141,139,116,128,106,132,137,119,109,109,124,110,125,115,144
Read off the 2nd entry from the left.
139
Read off the second largest entry.
141
The entry just left of 144 is 115
Read off the third entry from the right.
125

[[122 143 116 140 113 119 123 134 122 144 112 144 138 119]
 [133 112 152 134 113 150 118 132 108 116 134 110 124 140]
 [131 134 121 138 113 111 116 142 114 142 140 128 138 142]
 [131 140 115 136 127 117 129 135 131 111 132 138 123 135]
 [140 107 129 133 110 125 125 125 135 103 111 114 115 134]
 [132 141 127 126 137 128 133 143 110 104 133 114 147 146]
 [130 119 147 122 120 140 129 142 129 122 125 115 119 132]
 [136 149 136 109 149 135 147 120 142 142 135 127 137 130]
 [112 137 116 127 144 112 122 123 116 146 144 140 141 117]
 [120 107 128 139 114 122 137 139 135 111 132 113 109 127]]
Counting starts at 0.
What is the entry directly below the largest entry?
A: 121
The entry in row 1 and column 1 is 112
The entry at row 0, column 0 -> 122
What is the entry at row 2, column 1?
A: 134
What is the minimum?
A: 103
The entry directly above the smallest entry: 111
What is the entry in row 0 and column 2?
A: 116
The entry at row 1, column 0: 133
The entry at row 2, column 0: 131
The entry directly below the smallest entry -> 104
What is the top-right entry?
A: 119
What is the bottom-left entry?
A: 120
The entry in the bottom-right corner is 127
What is the entry at row 0, column 1?
A: 143
What is the entry at row 1, column 2?
A: 152
What is the entry just right of the largest entry?
A: 134
The bottom entry of the column that holds the largest entry -> 128
